Each named turn below is shown by a few rows before and after it. Which turns, in which order, take the first row of each later pair to the second? The first pair is answered.
turn A:
[  6 -16   0 -11  21  12  32  20   9  -7 -24 -12  -6  41   7  27   3] => [ -9 -38   2  -5   3  12  -9  28 -11   7  -6 -22  -9 -32  34  -3 -15]
[-18 -27  -6  -7  -1   5 -31  10  40  30 -19  -5   5   1 -17  17   0] => [-24  -1 -30  -3 -18  -6 -40  -6   5  -4  11  18 -20 -31 -12  -4 -20]
[ 10  26 -11 -22 -10 -22   0 -14  11 -14  -1   4   2  28 -57   8  10] => [  5  -9   9 -23  -2 -20 -30  10  22  24 -17 -31  27  -8 -34  13   7]
[ -8  20  -1  12 -10  10  11  23   5   7 -25   1 -15  22 -15  28  -5] => [-13   1  11  11 -11   4 -17  34   3  20 -18 -14 -12 -11   4  17 -14]
turn F:
[ 22  10   2 -12  19 -27 -19  32 -31  12 -18   6  -1   4   9 -24   7] => [ 20   8  -7 -10  23 -20 -23  38 -24   7 -25   4  -5   7   6 -18  -4]
[  5 -13  12  -2  24   7   3  30 -12   2 -24  -7  15 -22  42 -13   1] => [  4 -11   8  -1  33  17   4  27   3  11 -30  -9  19  -9  31  -2   1]
[ 30  -7  20  -4 -14 -25   7  -8  -9  -7  -8  -3  10  22  -5  -9  14] => [ 30 -10  23  -2 -17 -25   0   2 -30 -12  -5  -1   4   1   4 -23   7]
[ 20  17   1 -10  15  -3  -6   3  -3  -1  -2  19   2  33  -1 -11   2] => [ 19  18  -2 -17  13  -4  -4   4  -6   1  17  22  -3  16   0 -13   9]
turn V:
[  5 -48  21   3  13 -24  15   2  -2  15 -20 -11  22   3  12  14  37] => [-22 -53  11  11  -2 -13   2   2 -17  -8  -2 -11 -16 -32  32  -8  -7]
[  9   1   3   1 -15 -25  -8  -3 -23 -14  23   5   0 -33  -4 -31  -3] => [ -9  25  -9  11 -12  -6  -7 -14  -3 -19  16  19 -12  -8 -19 -15 -19]
[ -1  10   2  10 -19   0  36 -41  -9   6   4  -9  -6 -15 -15  -4   0] => [  1  15  -2  12 -14   1  31 -41  -5  10   9  -3  -2  -4 -22  -2   4]
[-20   2  12  13   0 -18 -28 -13 -15  -2  -9  -1   8 -12  23   0   1] => [-30   8  -2  21   5 -14 -32 -19   3 -14  -9  11   1   4  17   9 -11]
Pairs:
Between the rows of a pair lie 2 to 4 turns.
[ -6 -13   7  10  -7   0  43 -37  37  -7  -2 -21   7  59 -39  33  24] => [-27  -1 -13  18  -6  19  31 -29  30 -34   2 -11 -23  48 -38  35 -22] : V F V V
[ 43  -6  15 -18   4 -25  38  22 -12  -1 -24  17  11  34  -7 -12  35] => [ 32   4   3   1 -14 -36  18  17 -49 -26  14  27 -12 -11   4 -44   7] : A A
[ 20 -16  21 -19 -22 -13  19 -11 -21  -9  15 -21   0  -3  -1  -8  29] => [ 12 -30  25 -15 -16 -13  -6  -8   7  19   3 -39  11 -17  20   1  21] : V V V A
[-10  27 -38   8 -11   6 -12 -16 -16 -20  26  26 -18 -12  -3  -7 -32] => [-22  19 -30  15 -17   8 -22 -16  -4  -9  30  17 -13 -24   3  -5 -32] : A A F A
[ 31 -29  16   6  43  13  -1  18   4  30  -5 -14  22  14  31  18   8] => [ 29 -11  -2   6  46  25  28   8  -7  -3  -3  -1  -3  46  14  29  -7] : V A A
